In the rows, 128 means zero.
Each named turn below is shown by a few rows before and after it. Which turns, in which order, take the first row of each later pair to the second? The first pair is answered.
turn K_777:
[ 87 157 105 124 127 144 133 147 169 109 117 132 124  93 158 147 136 109
 132 149]  ->  [100 134 148 103 105 145 125 171 133 127 106 121 161 112 149 171 133 125
 143 143]
[123 141 116 121 132 144 151 108  95 120 121 146 117 107 135  87 147 122
  86 152]  ->  [130 133 146 103 122 146 150 114  76 136 114 134 141 110 135 115 145 126
  94 155]
[144 121 149 124 112 141 103 120 113 143 127 108 115 138 116 118 133 146
 117 133]  ->  [142 132 128 126 116 133 102 112 141 142 131 113 116 132 123 105 135 141
 113 136]
[116 150 126 118  98 138 149 137 127 127 112 120 135 118 138 126 125 116
 126 157]  ->  [108 122 136 100  96 141 144 136 136 127 135 134 148 132 113 126 122 128
 133 154]
turn K_327:
[154 121 137 112 105 148 131 127 106 133 101 104 124 132 126 139 115 128
  93 147]  ->  [142 138 138 131  99 140 158 125 110 117 100 131 128 124 150 135 110 104
 116 152]
[ 77 161 112 156 170 109 128 141 103 163 131  93 123 137 141 151 148 127
 146 140]  ->  [ 84 137 133 135 152 128 121 146  90 168 131  81 137 150 120 164 154 146
 142 144]
[157 137 131 109 127 145 150 120 130 106 102 120 141 118 152 101 122 118
 117 143]  ->  [154 138 116 109 146 139 139 116 134 121 102 105 131 115 159  95 122 117
 119 138]
[124 138 112 151 118 114 136 132 118 116 119 114 117 132 111 108 127 131
 127 122]  ->  [128 120 121 138 116 117 130 135 122 120 117 107 122 131 104 113 129 140
 126 123]
turn K_29:
[115 147 117 123  84 179 137 113 143  90 126 122 115 109 131 142 121  97
 105 182]  ->  [154 133 147 124  70 138 157  86 127 114 130 161 139 141 144 129  96  82
 122 133]
[ 88 118 121 140 166 105 113 161 130 137 139 137 127 117 130 141 151 163
 143 120]  ->  [115 118 131 151 171  81 122 143 117 154 139 142 132 128 129 136 127 148
 145  97]
[131 131 138  98 133 137 127 126 138 127 125 110 112 136 116 101 132 145
 124 149]  ->  [135 122 156  86 132 128 139 126 127 121 132 129 132 137 125 109 132 143
 141 130]
turn K_888:
[145 171 134 134 113 146 142 117 136 122 131 164  85 129 137  88 108 109
  98 118]  ->  [112 161 155 127 131 121 160 170 104 140 121 167 140 127 147 127 103 117
 157 109]
[131 132 127 135 169 133 118 144  94 162 110  94 126 132 144 133 142 122
 126 154]  ->  [123 143 114 130 123 177 132 135 130 127 107 120 110 134 161 127 144 106
  95 172]
[126 132 120 114 108 153 130  91 171 106 161 137  87 158 101  95 129 150
 108 152]  ->  [ 77 122 145 111 139 121 152 152 131 127 154 156 156 157 112 149 123 161
 173 134]
turn K_910:
[148 100 192  70  57 185  93 144  86 159 105  91 172 177  92 163 129 133
  95 141]  ->  [ 61 116 160  93  85 172 123 193 108 133 100 137 204 141 138 190 138 124
 163 160]
[101 136  95 130 130 142 147 107 175  84 157 187 112 100 141 106 127 115
 150 104]  ->  [128 121 104 135 170 108 130  96 157 112 167 160 105 112 117  97 115 134
 146  70]
[160  79 157  98 133 138 120 133 124 158 154 127 122 146 101 141 111 132
 109 127]  ->  [117 108 151  85 102 164 136 142 140 133 140 148 131 124 127 161 119 119
 113 155]
[100 122 102 137 177 141  93 160 129 123 136  55  91 105  80 140 159 156
 120 158]  ->  [109 123 118 122 153 165  96 148 131 116 132  50  87 104  87 141 162 149
  98 172]
Pairs:
Between the rows of a pair lie 2 to 3 turns.
[ 86  72 147  96  88 173  94 124 130 107 132 167 135 117 124 114 102 172
  88 136]  ->  [ 56  74 122 132 166 126 105 162 103 127 132 170 157  99 136 123 116 178
 134 118]
K_777, K_888, K_777
[165  70 206  71  90  98 128 128  96 143 128 141 159 190  89 144 124 160
 128 113]  ->  [200  88 134 131 150  89 110  79 113 140 147  91  75 172  81  77 144 155
  81 119]
K_910, K_910, K_888
[140 104 116 164 153  52 135 105 130 135 154 171 132  86  99  91 123 139
 127  94]  ->  [138 114  89 145 136 102 103 108 159 111 158 121  91  75  79  86 150 148
  71 141]
K_29, K_910
[130 148  78 161 182 145  91 146 121 132 119  68  87 104 121 129 147 143
 105 159]  ->  [116 158  82 145 168 162  95 152 131 110 115  80  91  98 132 134 149 139
 100 176]
K_910, K_910
[ 86 139 103 126 163 122 134 120 161 112 123 147 146 102 158 130 138 153
 153 122]  ->  [ 84 119 133 100 146 117 133 130 149 119 125 147 173 118 139 150 131 174
 157 115]
K_777, K_777
[158 129  95 149 165 122  80 124 120 155 114  99  95 112 120 111 138 169
 118 143]  ->  [117 138  97 121 136 169  93 157 130 128  96 105 118  96 129 146 142 167
 132 184]
K_910, K_910, K_327
[166 130 134  78  78 225  72 121 121 109 110  37  78 132  83 127 152 142
  27 202]  ->  [183 133 119 126  58 130 148  29 196  93 158 209  81 140 142  43 103  89
  81  91]
K_29, K_777, K_29
